Here are some rows, each followed by its group. Rows of different groups can look alike.
tensor([-1.78,  1.71, -1.59, -0.29, -0.48,  0.67, -0.04, -1.58, -0.08, -0.75,  0.48,  1.39, -0.65,  0.53, -1.55, -0.49, -1.31,  1.54, -0.10, -0.18, -1.60,  0.16, -1.43,  0.50]) A
tensor([ 1.37, -0.54,  0.46, -1.09, -0.14,  0.47, -1.30,  1.37,  0.83, -0.37, -1.21, -1.25,  0.06,  0.22,  0.24,  2.50,  0.10, -1.51, -0.23,  0.17,  0.80,  1.78, -0.90,  0.04]) B
tensor([-2.94,  1.26, -1.28, -0.64, -0.13,  0.91, -0.16, -1.27,  0.75, -1.42, -0.65,  0.73, -0.86,  0.59, -1.78, -0.20, -1.11,  1.71, -0.23,  0.71, -0.69,  0.26, -2.00, -0.35]) A
tensor([-1.60,  1.28, -1.39, -0.13, -0.94,  0.25, -0.25, -1.39, -0.24,  0.27,  0.37,  0.00,  0.27,  0.42, -1.53, -0.69, -1.58,  1.49,  0.12, -0.53, -1.21, -0.38, -2.80,  0.56]) A
tensor([-1.19, -0.36,  0.77,  0.41, -0.44, -1.22,  0.91, -0.09,  0.39, -0.13, -0.16, -0.44,  0.98,  0.00, -0.51, -1.14,  0.70,  0.24,  0.84, -0.49, -0.35, -0.88, -0.14, -1.90]) C
tensor([ 0.29, -1.35,  0.47,  1.97,  1.81, -1.49,  0.07,  0.59,  0.95, -1.21,  0.35, -0.51, -0.77, -1.26,  1.60, -1.44, -0.33,  0.43, -0.25, -0.49, -0.02, -1.20,  1.29,  0.50]) D
tensor([-1.39, -0.42,  0.01,  0.56, -0.72, -1.60,  0.45, -0.23,  1.20, -0.54,  0.13, -0.06,  0.60, -0.21, -0.44, -0.19, -0.27,  0.17,  0.33, -0.64, -1.50, -0.80, -0.16, -1.57]) C
tensor([ 0.75, -1.10,  0.64,  0.36,  0.78,  0.22,  0.00, -0.56,  0.27, -0.55,  0.02, -0.53, -0.14,  0.01,  0.21,  0.78, -0.16,  0.01, -0.77,  0.11, -0.53, -0.67,  0.66, -1.48]) E
tensor([-0.55,  1.18,  0.94,  1.38, -0.23,  1.57,  0.42, -1.05, -0.12,  1.27,  1.84,  0.64, -0.08,  1.58, -1.15, -0.76, -1.06,  0.37, -1.32,  1.40, -0.85, -1.59, -0.67, -0.52]) F
tensor([ 1.26,  0.28,  0.01, -1.36, -0.76, -0.05,  0.49,  0.98, -0.21,  0.48, -0.90, -0.07, -0.44,  0.39, -0.53,  1.57,  1.02, -1.96, -1.01,  0.88,  1.22,  1.45, -0.25,  1.27]) G
tensor([ 0.35, -0.90, -0.37,  0.48,  0.92, -0.57, -0.45, -0.03,  1.06, -1.09, -0.54, -0.03,  1.12, -0.53,  0.26, -0.12, -0.07, -0.37, -0.62, -1.13,  0.36, -0.41,  0.51, -0.83]) E
tensor([ 0.38,  1.44, -0.84,  0.40, -1.39,  0.92, -0.14, -0.70, -0.87,  0.56,  0.95,  1.65, -0.06,  0.05, -0.18, -1.49,  1.32,  1.29,  0.59,  0.82, -0.93, -1.16,  0.04,  1.03]) H
tensor([ 0.83, -1.58, -0.09,  1.98,  1.12, -0.86, -1.45,  0.21,  0.24, -0.68,  0.93, -0.90,  0.10, -1.14,  1.91,  0.40, -2.14, -0.38,  0.03, -1.20, -0.42, -0.85,  1.22,  0.42]) D
tensor([ 0.19, -0.53,  0.64,  0.10,  1.00, -1.56,  0.82, -0.13,  0.18, -0.29, -0.26,  0.21,  1.43, -1.14,  1.06,  0.36,  0.27, -0.08, -0.34,  0.07,  0.04, -0.80,  1.48, -1.11]) E
tensor([ 1.24, -0.43,  0.15, -0.91, -0.39,  0.58, -0.70,  1.28, -0.08,  0.50, -0.91, -1.51, -0.31, -0.55,  1.47,  1.03,  0.51, -1.45, -0.27,  0.15,  1.68,  0.82,  0.18,  0.75]) B
tensor([-0.15,  1.58, -1.05,  0.39, -0.61,  1.00,  0.84, -0.92, -1.53, -0.80,  0.16,  1.68, -0.26,  0.67,  0.05, -1.24,  0.24,  0.34,  0.27,  1.28, -1.33, -0.76, -0.74,  0.98]) H
tensor([ 0.21,  1.65, -0.15,  0.09, -0.36,  1.86, -0.23, -1.40, -0.44, -0.23,  0.68,  2.07,  0.21,  0.75,  0.37, -1.42,  0.26,  0.42,  1.06,  0.38, -0.78, -0.40, -0.91,  0.04]) H
tensor([-0.82, -0.72, -0.38,  0.62, -0.31, -0.34, -0.52, -0.25,  1.15,  0.28,  0.09, -0.27,  0.13,  1.59, -0.08, -0.39, -0.82, -0.51,  1.17, -1.69, -0.76, -0.40, -0.43, -0.19]) C
tensor([ 0.25, -1.56,  0.55,  1.46,  2.14, -0.77, -1.30,  0.12,  0.16, -0.68,  0.61, -0.05, -0.51, -1.46,  1.67, -0.92, -0.77, -0.29,  0.01, -0.10,  0.89, -0.76,  1.25,  0.48]) D
tensor([ 0.48, -0.62,  0.88,  0.79,  1.25, -1.08, -0.08,  0.27,  0.94, -0.99, -0.79,  0.13,  0.66, -0.01,  1.28,  0.48, -0.30,  0.39, -0.10,  0.64, -0.71, -0.84,  0.38, -0.54]) E
tensor([-0.38,  1.43, -0.10,  0.30, -1.75,  1.27, -0.17, -0.63, -0.18,  0.34,  1.08,  1.50,  0.05,  0.18, -0.40, -1.85,  0.62,  0.89,  0.61,  1.09, -0.04, -0.64,  0.18,  0.55]) H
tensor([-0.64,  1.45, -1.08,  0.64, -2.01,  2.16,  0.12, -1.25,  0.07,  0.44, -0.59,  1.49,  0.42, -0.40,  0.07, -2.56,  0.67,  1.44,  0.22,  1.42, -0.48, -0.77,  0.12,  2.31]) H
tensor([ 0.47, -0.52,  1.35,  0.80,  1.09, -0.98,  0.37,  0.04,  0.68,  0.02, -0.25, -0.12,  0.92,  0.39,  1.65,  0.41, -0.35,  0.54, -0.22,  0.40, -0.17, -0.86,  0.75, -0.95]) E
tensor([-2.21,  1.65, -1.19, -0.33, -1.03, -0.71,  1.24, -1.42, -0.40, -0.29,  0.28,  1.18, -0.20,  0.20, -2.14, -0.64,  0.58,  1.79,  0.67,  0.83, -0.95, -0.26, -1.00,  0.28]) A
tensor([ 0.00, -0.52, -0.65, -1.58, -1.49,  0.51,  0.64,  1.27, -0.18,  1.36, -0.28, -0.81, -1.00,  0.44, -0.93,  1.20,  1.18, -1.66, -1.43, -0.91,  0.60,  1.62,  0.03,  1.06]) G
tensor([ 0.14, -0.53,  0.06, -1.15,  0.88, -0.71,  0.16,  1.26,  0.76,  0.49, -1.28,  0.04, -0.28, -0.62, -0.16,  0.80,  0.65,  0.24, -0.18, -0.73,  0.66,  0.59,  0.55,  0.08]) I
tensor([ 0.59, -1.46,  0.24,  2.30,  1.75, -1.32, -1.52,  0.14,  0.44, -0.27,  1.12, -0.66, -1.21, -1.59,  1.86, -0.96, -1.38, -0.49, -0.27, -1.26, -0.17, -0.98,  2.13,  0.15]) D
tensor([ 0.84, -0.05, -0.53, -1.51, -0.34,  0.84, -0.07,  1.01, -0.54,  0.64, -0.47,  0.19, -0.22,  1.15, -0.42,  1.17,  0.84, -1.50, -0.24, -0.02,  0.61,  1.55,  0.22,  0.62]) G
tensor([-1.24,  1.03, -1.72, -0.39, -0.99,  0.99,  0.40, -1.67, -0.21, -0.25,  0.81,  1.33, -0.75,  1.74, -0.94, -0.18, -1.03,  1.25,  1.15,  0.36, -1.63, -0.48, -1.65, -0.05]) A
tensor([ 0.23, -0.43,  0.35,  0.12,  1.37, -0.19, -0.60, -0.19,  0.93, -1.18, -0.71, -0.08, -0.45, -0.95,  1.13, -0.33, -0.47,  0.30, -0.39,  0.07,  1.15, -0.73,  1.64, -1.07]) E
tensor([-0.10, -1.66,  0.79,  2.26,  1.24, -1.69, -0.45,  0.31,  0.16, -0.37,  1.02, -1.10, -0.25, -0.88,  2.05, -0.54, -1.39,  0.07,  0.01, -1.33,  0.22, -0.92,  2.09,  0.29]) D
tensor([-0.69,  0.00, -0.03,  0.58, -0.02, -0.67, -0.13, -0.19,  1.19, -0.22, -0.40, -0.97,  0.34,  0.01, -0.52, -0.12, -0.64,  0.88,  1.33, -0.74, -1.06, -0.13, -0.44, -0.88]) C
tensor([ 0.33,  1.30, -0.58,  0.55, -0.94,  1.10,  0.34, -1.13, -1.10,  0.29,  1.13,  1.93, -0.15, -0.67, -0.08, -1.80,  0.64,  0.38,  0.22,  0.41, -0.44, -1.34,  0.68,  0.84]) H
tensor([ 0.54, -0.91,  0.76,  0.56,  0.94,  0.03,  0.05, -0.58,  0.34, -1.16, -0.27, -0.04,  0.44, -0.95,  1.10,  0.55, -0.75,  0.00, -0.55, -0.58,  0.18, -0.84,  0.35, -1.20]) E
tensor([-0.17,  1.14,  0.75,  1.02,  0.23,  1.78, -0.36, -2.07, -0.20,  1.09,  1.23,  1.11, -0.12,  0.16, -1.16,  0.20, -1.34, -0.30, -0.43,  1.05, -0.97, -1.19, -1.01, -0.71]) F
tensor([ 0.04,  1.24,  0.26,  0.74, -1.47,  0.91, -0.09, -1.14, -0.21,  1.10,  1.23,  1.37,  0.89,  0.34, -0.67, -1.56,  0.60,  0.63,  0.83,  1.03, -1.13, -1.24,  0.56,  1.12]) H
tensor([ 0.69, -1.33, -0.29,  1.63,  1.47, -1.16, -1.04, -0.11,  0.14, -1.12,  1.32, -0.80, -0.63, -1.57,  1.92, -0.66, -0.78, -0.83, -0.41, -1.15,  0.67, -0.75,  2.38,  1.05]) D
tensor([ 0.53, -0.40,  0.98,  0.46,  1.01, -1.21,  1.07,  0.01, -0.09, -0.82, -0.91, -0.02,  0.62,  0.13,  0.29, -0.08, -0.03,  0.00, -0.59,  0.59,  0.21, -1.09,  0.86, -1.34]) E
tensor([-0.17,  1.46, -1.01,  0.47, -0.87,  1.22,  0.58, -0.92, -0.70,  0.42,  1.03,  0.28,  0.89, -0.15,  0.10, -1.63,  0.71,  1.28,  0.90,  1.20, -0.93, -0.91,  0.15,  0.23]) H
tensor([-2.12,  1.08, -1.97, -0.27, -0.17,  1.27, -0.20, -1.49, -0.61, -0.61,  0.27,  0.21, -0.57,  0.72, -1.67,  0.13, -1.29,  1.24, -0.03,  0.29, -1.28, -0.04, -2.10,  0.18]) A
tensor([-1.19, -0.15,  0.62,  0.71,  0.46, -0.94,  0.29, -0.36,  1.05, -1.14,  0.09,  0.20,  0.74,  0.23, -0.04, -1.23, -0.74,  0.24,  1.42,  0.56, -0.53,  0.01,  0.24, -1.85]) C
tensor([ 0.96, -1.24, -0.32,  1.82,  1.87, -1.67, -0.73,  0.34,  0.01, -0.43,  1.54, -0.70, -0.64, -1.76,  2.44,  0.33, -1.71, -0.79, -0.05, -1.19, -0.20, -0.80,  1.51,  0.71]) D
tensor([-0.31,  1.21, -0.43,  1.06, -1.67,  1.18, -0.31, -1.23, -0.94,  1.17,  1.42,  1.46, -0.23,  0.14, -0.43, -1.69,  0.96,  0.48,  0.13,  0.97, -0.95, -1.54,  0.40,  1.63]) H
tensor([-0.74,  1.01, -0.53,  0.50, -1.84,  1.36,  0.99, -1.18, -1.42, -0.02,  0.59,  1.57, -0.47,  0.10, -0.45, -2.24,  0.98,  1.24,  0.51,  0.42, -0.79, -0.90, -0.20,  0.86]) H
tensor([ 0.09,  1.44, -0.64,  0.48, -0.96,  0.55,  0.34, -0.42, -1.05,  0.65,  1.24,  0.94,  0.31, -0.10, -0.06, -2.10,  1.33,  1.00,  0.70,  0.10, -0.52, -1.39,  0.08,  0.66]) H
tensor([-0.08, -1.73,  0.84,  2.01,  1.33, -0.73, -0.45,  0.19, -0.32, -0.50,  1.25, -0.95, -0.75, -1.21,  2.26, -0.72, -1.21, -0.12, -0.34, -0.73,  0.74, -0.98,  2.06, -0.08]) D
tensor([-1.76,  1.22, -1.92, -0.18, -0.56,  1.16,  0.07, -1.36,  0.23, -1.09, -0.02,  1.30, -1.68,  0.78, -2.25, -0.03, -1.85,  1.23, -0.01,  0.69, -1.36, -0.12, -1.43,  1.00]) A
tensor([-1.08,  0.09,  0.21,  0.19, -0.36, -0.40, -0.07, -0.26,  0.46, -0.01,  0.20,  0.26,  0.89, -1.00, -0.91,  0.05, -0.14,  0.25,  1.17, -0.85, -1.59, -0.72, -0.42, -2.09]) C
tensor([ 0.16, -0.47,  0.75, -1.16,  0.65, -1.31,  1.34,  1.37,  0.10,  0.49, -0.46, -0.26,  0.08,  0.10, -0.35,  0.58,  2.02, -0.78, -0.51, -0.62,  1.12,  1.10,  0.48, -0.16]) I
tensor([ 0.79, -0.91,  0.00,  0.66,  0.72, -0.98, -0.57, -0.30,  0.39, -0.40, -0.06, -0.43,  0.10, -0.52,  0.79,  0.33, -0.52,  0.21, -1.32, -0.78, -0.39, -0.66,  1.05, -0.77]) E
tensor([ 0.65, -0.86, -0.73, -0.94,  1.30, -1.18,  0.28,  0.96,  0.32,  0.57, -0.51, -0.11, -0.46,  0.81, -0.37,  1.00,  0.91, -0.47, -0.91, -0.79,  0.62,  0.99, -0.17,  0.28]) I
tensor([ 0.45, -0.53,  0.35, -0.55,  1.11, -0.54,  0.85,  1.36,  0.68,  0.84, -1.13,  0.17, -0.01, -0.67,  0.07,  0.73,  0.85, -0.20, -1.13, -1.38,  1.31,  0.59,  0.10, -0.14]) I
tensor([-0.72,  1.52, -0.18,  0.57, -0.59,  1.15,  0.71, -0.94,  0.08,  0.25,  0.88,  1.45, -0.78,  0.86, -1.07, -0.91, -0.42,  1.35, -0.65,  1.57, -0.35, -0.91, -1.58, -0.71]) F
tensor([-1.66, -0.35,  0.70,  0.89, -0.18, -1.10, -0.34, -0.19,  0.12, -0.29,  0.87, -0.19,  0.21,  0.12, -0.44, -0.78,  0.02,  0.11,  1.31, -1.36, -1.79, -0.44, -0.39, -0.82]) C
tensor([-0.01, -0.23, -0.55, -1.56, -1.62,  0.36,  0.27,  1.40, -1.12, -0.08, -0.83, -0.26,  0.06,  0.46, -0.83,  1.38,  1.55, -1.67, -0.67, -0.41,  1.42,  1.79, -0.27,  0.24]) G
tensor([ 0.16,  1.79,  0.97,  0.80, -0.36,  1.12,  0.73, -1.35, -0.55,  1.04,  1.35,  1.60,  1.20,  0.45, -0.64, -0.87, -0.72,  0.62,  0.17,  1.86,  0.01, -1.72, -1.07, -0.46]) F
tensor([ 0.43, -1.66,  0.01,  1.84,  0.84, -0.95, -1.00, -0.11,  1.13, -0.55,  1.19, -0.38, -0.24, -1.94,  1.21,  0.50, -2.04, -1.06,  0.05, -0.65,  0.10, -0.53,  1.56,  0.83]) D
tensor([-1.56, -0.50, -0.26,  0.84,  0.05, -0.81, -0.23, -0.14,  0.87,  0.24,  0.44,  0.22,  0.59, -0.94, -0.04, -0.56, -0.78,  0.34,  1.37, -1.18, -1.08, -0.59, -0.87, -0.10]) C
tensor([-1.74,  1.45, -1.49, -0.22, -0.86,  1.15, -1.00, -1.56,  0.05, -0.14,  0.40,  0.51, -0.44,  1.15, -1.47, -0.07, -1.64,  0.92,  0.66,  0.41, -2.00,  0.11, -1.62,  0.55]) A
tensor([ 0.79, -0.37,  0.56, -1.48,  0.20, -0.06, -0.21,  0.92,  0.51,  0.33, -0.43, -1.71,  0.34, -0.24,  0.33,  0.88,  0.91, -1.00, -0.14, -0.55,  1.20,  1.56, -0.02, -0.30]) B
tensor([-2.25,  1.51, -1.40, -0.10, -1.63,  0.15,  0.70, -1.28, -1.13,  0.06,  1.26,  0.16, -0.23,  1.29, -0.78, -0.54,  0.09,  2.62,  0.03,  0.57, -1.07, -0.57, -1.41,  0.78]) A
tensor([ 0.36, -0.17,  0.50, -1.15, -0.79,  1.04, -0.03,  1.23,  0.37,  1.00, -0.69,  0.19,  0.41,  1.25, -0.50,  1.32,  0.61, -1.39, -0.62,  0.27,  1.07,  1.57,  0.16,  0.34]) G
tensor([-0.23,  1.35,  0.39,  0.13, -1.02,  0.64,  0.39, -1.04, -1.27,  1.22,  1.29,  1.46,  0.19,  0.36, -0.48, -1.61,  1.42,  0.85,  1.38,  1.35, -1.15, -0.67,  0.07,  0.02]) H
tensor([-1.49,  1.29, -1.92, -0.43, -0.67,  0.53, -0.03, -1.40, -0.62, -0.33, -0.01,  0.92,  0.26,  1.54, -1.65, -0.81, -0.73,  0.94,  0.56,  0.95, -0.18,  0.00, -1.71,  0.55]) A
tensor([ 0.38, -0.63,  0.35, -0.70,  1.34, -0.04,  0.74,  0.90,  0.37,  0.73, -0.19, -0.89, -0.76,  0.55, -0.28,  1.45,  0.46, -0.86, -0.49, -0.25,  0.41,  0.22,  0.73, -0.65]) I
tensor([ 0.94, -0.37,  0.46, -1.60, -0.72, -0.30,  0.09,  1.18, -0.30, -0.11, -1.32, -0.98,  0.05,  0.50,  0.01,  1.45,  1.68, -0.84,  0.53, -0.18,  1.36,  1.86,  0.34, -0.17]) B
tensor([ 0.23,  0.26,  0.88, -1.32, -0.61, -0.83,  0.25,  1.09,  0.14, -0.60, -1.94, -1.18,  0.59, -0.57,  0.11,  1.14,  1.97, -0.20,  0.49,  0.50,  1.34,  1.87,  0.05, -0.58]) B
tensor([ 0.22, -0.96, -0.19, -1.34,  0.68, -1.06,  0.92,  1.20, -0.18,  0.05, -1.56, -0.11, -0.55,  0.09, -0.30,  1.44,  1.02, -0.68, -1.14, -1.31, -0.28,  0.95, -0.54,  0.46]) I
tensor([ 0.41, -1.02,  0.82,  1.47,  1.61, -1.20, -1.39, -0.07,  0.06, -1.38,  1.95, -1.17, -0.06, -0.90,  1.87,  0.05, -1.15, -0.47,  0.62, -0.02,  0.54, -1.17,  2.39, -0.86]) D
tensor([-0.62, -0.46,  0.41,  0.43,  0.38, -0.28,  0.03, -0.28,  0.58,  0.01, -0.07, -0.92,  0.79, -0.15, -0.21, -0.20, -0.41, -0.08,  0.90, -0.33, -0.77, -0.21, -0.90, -1.42]) C
tensor([-0.53,  1.96,  0.61,  0.41, -1.45,  0.89,  0.04, -0.60, -1.25,  1.40,  1.74,  0.81,  1.32,  0.28, -0.49, -2.42,  1.32,  1.22,  1.22,  0.60,  0.11, -1.38,  1.09,  1.05]) H
tensor([-1.02,  1.17, -1.13,  0.02,  0.72,  1.21, -0.09, -1.76, -0.43,  0.22,  0.80,  1.57, -0.87,  0.58, -0.75,  0.10, -2.08,  0.48,  0.40, -0.28, -1.27, -0.66, -2.45,  0.08]) A
tensor([-1.67,  0.79, -1.53, -0.68, -0.55,  0.15, -0.25, -1.80, -0.86, -0.33, -0.82,  1.51, -0.62,  0.24, -1.81, -0.12, -0.95,  1.40,  0.90,  0.20, -0.70,  0.46, -1.88,  0.75]) A
tensor([ 0.80, -0.64, -0.43, -0.87,  1.21, -0.69,  0.60,  1.15, -0.43,  0.90, -0.19, -0.64, -0.18, -0.35,  0.19,  1.04,  0.99, -0.31, -0.59, -0.78,  0.86,  0.59,  0.93, -0.12]) I
tensor([ 1.00, -0.75,  0.69, -0.76, -1.02, -0.59, -0.18,  1.59, -0.34,  0.65, -0.82, -1.55, -0.34, -0.42,  0.38,  0.74,  1.13, -0.44, -0.25, -0.62,  0.96,  0.82, -0.05,  0.32]) B
tensor([ 1.32, -0.62,  0.02, -1.25,  0.15,  0.85, -0.84,  1.08,  0.28, -0.91, -0.53, -1.12, -0.03,  0.68,  0.71,  1.67,  0.09, -1.13, -0.26, -0.87,  0.60,  1.89, -0.79, -0.52]) B
tensor([ 0.57, -0.41, -1.03, -1.41, -1.41,  1.16,  0.03,  0.94, -0.10,  1.07, -1.73,  0.66, -0.89,  0.66, -1.03,  1.19,  1.01, -0.63, -1.24, -0.92,  1.02,  1.62, -0.43,  1.32]) G
tensor([ 0.03,  1.57,  1.38,  0.09,  0.20,  1.28,  0.50, -1.60, -0.76,  0.23,  0.80,  2.08, -0.19,  0.54, -0.74, -0.69, -0.24,  0.68, -0.05,  2.68, -0.39, -0.59, -1.26,  0.00]) F
tensor([ 0.88, -0.84, -0.11,  0.67,  1.17,  0.00,  0.08, -0.26,  1.04, -0.94, -0.70,  0.36, -0.40, -0.78,  1.35,  1.47, -1.53, -0.51, -0.97, -0.38, -1.08, -1.25,  0.58, -0.41]) E
tensor([ 0.47, -0.28,  0.17, -1.37, -0.70,  1.00,  0.07,  1.15,  0.23,  0.01, -1.41, -0.07, -0.48,  1.21, -0.59,  1.21,  0.72, -1.45, -0.89,  0.42,  0.85,  1.68, -0.46,  1.82]) G
tensor([-0.42,  1.81,  0.54,  0.29, -0.06,  1.09,  0.60, -1.41, -0.61,  0.34,  1.44,  1.41,  0.87,  0.85, -0.09, -0.48, -0.69,  1.20, -0.16,  1.88, -0.61, -0.79, -0.54, -1.12]) F
tensor([-0.75, -0.47,  0.50,  0.71, -1.29, -0.64, -0.21,  0.04,  0.54, -0.63,  0.27, -0.21,  0.68,  0.34, -0.75, -0.48, -0.29,  0.33,  1.23, -0.40, -1.48, -0.26, -1.14, -1.34]) C
Which 3 other groups have their centres nearest to the centre of group F, nearest first?
H A C
Which 3 other groups have their centres nearest to the centre of group I, nearest first?
B G E
Which 5 groups are nearest to each row below, nearest first, going by the average distance to the group's rows?
tensor([ 0.28,  1.74,  0.26,  0.11, -1.83,  1.61,  0.00, -0.61, -1.08,  0.28,  0.90,  0.89, -0.08,  0.81, -0.04, -1.54,  1.32,  0.74,  0.76,  1.56, -0.42, -1.12,  0.16,  1.04]) >> H F A C G
tensor([-0.86,  1.44,  1.22,  0.82, -0.88,  0.93,  0.85, -1.94, -0.41,  0.72,  0.84,  1.33, -0.57, -0.33, -0.37, -0.51,  0.02,  0.99, -1.14,  1.16, -0.18, -1.26, -0.87, -1.49]) >> F H A C E
tensor([-0.03, -0.38,  1.24,  0.18,  0.35, -0.59,  0.72,  0.00,  1.14, -1.34, -1.28,  0.41,  1.22,  0.28,  0.57,  0.61, -0.52,  1.12,  0.22,  1.28,  0.48, -0.09,  1.62, -0.91]) >> E C I B D
tensor([ 0.50, -0.51,  0.66,  0.79,  0.81, -0.23, -0.38, -0.46,  0.14, -0.38, -0.55,  0.47,  0.26, -0.29,  1.81,  0.07, -0.38,  0.55, -0.15,  0.28, -0.02, -0.85,  1.40, -0.97]) >> E D C I B
tensor([-0.85, -0.58,  0.59,  0.59,  0.19, -0.97, -0.76, -0.35,  0.50, -0.57,  0.74, -0.80,  0.04, -0.56, -0.35, -0.21, -0.87,  0.43,  0.33, -1.59, -1.09, -0.40, -0.27, -1.63]) >> C E D I A
tensor([ 1.26, -0.88, -0.27, -0.64,  0.15,  1.68, -1.45,  0.88, -0.89,  0.07,  0.06, -1.12,  0.04,  0.71,  1.23,  1.34,  0.46, -1.81, -0.39, -0.01,  0.74,  1.17,  0.46,  0.47]) >> B G I E D
tensor([-0.68, -0.53, -0.25,  1.40,  0.24, -0.59, -1.14,  0.00,  0.76, -0.20,  1.27, -1.30, -0.32,  0.39, -0.56, -0.29, -1.79, -0.66,  0.58, -0.84, -1.34, -0.93, -1.22, -1.07]) >> C E D A F
tensor([ 0.09, -0.37,  0.54, -0.69,  0.88, -1.23,  0.90,  1.16,  0.58,  0.54, -1.06, -0.10,  0.85, -0.12,  0.32,  0.72,  0.67,  0.18, -0.50, -0.37,  1.91,  1.17,  0.62,  0.12]) >> I B E G C
Which 3 other groups have their centres nearest to the centre of group H, nearest first?
F A C
Which 4 groups are nearest to each row below, nearest first, going by the distance to the group's nearest row?
tensor([-1.44, -0.21,  0.18,  0.37, -0.43,  0.12,  0.25, -0.54,  0.98, -1.43, -0.31,  1.10, -0.28, -0.16,  0.15,  1.07, -1.56,  0.17,  0.91, -1.31, -1.97, -0.03,  0.29, -1.37]) >> C E A I
tensor([-0.76,  1.41, -2.03,  0.01, -0.09,  0.50,  0.57, -0.98, -0.48,  0.23,  0.37,  0.82, -0.40,  0.13, -1.08, -0.54, -1.50,  1.46,  0.81, -0.31, -1.28, -0.61, -2.54,  1.10]) >> A H F C
tensor([ 0.59, -0.84, -0.01, -0.71,  0.48, -0.71, -0.24,  1.04, -0.06,  1.08,  0.59, -1.16, -0.19,  0.24,  1.10,  0.60,  0.60, -0.56, -0.81, -1.16,  0.88,  0.56,  0.23,  0.62]) >> I B G E
tensor([ 0.57, -0.30,  0.95,  0.09,  1.54, -1.05, -0.01, -0.10, -0.61, -1.73, -0.49,  1.19,  1.14, -0.85,  1.22,  0.26,  0.35,  0.64, -0.01,  0.05, -0.59,  0.36,  0.88, -1.68]) >> E C I D
tensor([-1.27, -0.30, -0.32,  0.77, -0.35, -0.29,  0.17, -0.93,  1.54, -1.07, -0.22, -0.03,  0.50,  0.00, -0.51, -0.77, -0.78,  0.57,  1.00, -0.24, -1.41, -0.19, -0.76, -0.41]) >> C E A H
tensor([-0.04, -0.57,  0.76, -1.60,  0.01, -0.49, -0.27,  1.39, -0.45, -0.65, -1.51, -0.59,  0.84, -0.10,  0.41, -0.22,  2.31,  0.43,  0.37,  0.36,  0.78,  1.64,  0.25, -0.30]) >> B I G E
tensor([ 0.70,  0.16,  0.60,  0.25,  1.76, -0.91, -0.22,  0.30,  0.80, -1.69, -0.96,  0.51,  1.26, -0.74,  0.59, -0.52,  0.36,  1.15,  0.80,  0.92,  0.48, -0.47,  0.89, -1.10]) >> E C I D
tensor([ 0.05, -0.43,  0.35, -0.81,  1.01, -1.24,  1.17,  1.22, -0.44,  1.25, -0.48, -0.05, -0.22, -1.27,  0.46,  0.20,  1.30,  0.76, -0.76, -1.08,  1.09,  0.55,  1.30, -0.10]) >> I B E G
Group I spreads out most along one direction. Which 3 other groups' directions of most spread are closest to that one, closest first?
H G F
Which 4 groups are nearest to each row below, nearest first, going by the average distance to the group's rows?
tensor([ 1.61, -0.84,  0.73, -0.69, -0.19,  0.34, -0.82,  1.32, -0.25,  1.26, -0.85, -1.91,  0.58,  0.13,  0.37,  0.90,  1.06, -0.84,  0.14,  0.74,  0.84,  1.20, -0.10,  0.12]) >> B G I E
tensor([-0.92,  1.50,  1.22,  0.77,  0.09,  0.92, -0.04, -1.13,  0.12,  0.73,  1.03,  1.03,  0.26,  0.41,  0.03, -0.87, -0.91,  0.54, -0.53,  1.14, -0.13, -1.15, -0.86, -0.38]) >> F H C A
Group A spreads out most along one direction. Which 3 other groups' directions of most spread are closest to that one, closest first?
B E H
Which 3 other groups have their centres nearest to the centre of group A, nearest first?
F H C
Which 4 groups are nearest to each row below, nearest first, going by the distance to the centre of the group?
tensor([-1.61, -0.53, -0.58,  0.58, -0.32, -0.14, -0.14, -0.37,  0.79, -1.05,  0.42,  0.03,  0.30,  0.01, -0.68, -0.24, -0.85, -0.54,  0.50, -0.90, -1.53, -0.42, -0.44, -1.05]) >> C E A F
tensor([-1.18, -0.23,  0.13,  0.63, -0.25, -0.52,  0.00, -0.19,  1.22, -0.71,  0.69, -0.37, -0.09,  0.57, -0.01, -0.06, -0.91, -0.36,  0.81, -0.44, -1.06, -0.55, -0.81, -1.63]) >> C E A F
tensor([ 0.77, -0.50,  0.66,  1.04,  0.75, -0.96, -0.12, -0.05,  0.43, -0.29, -0.65,  0.03,  1.14, -0.22,  0.91,  0.24, -0.32, -0.16,  0.03,  0.37,  0.23, -0.80,  0.48, -0.73]) >> E C D I
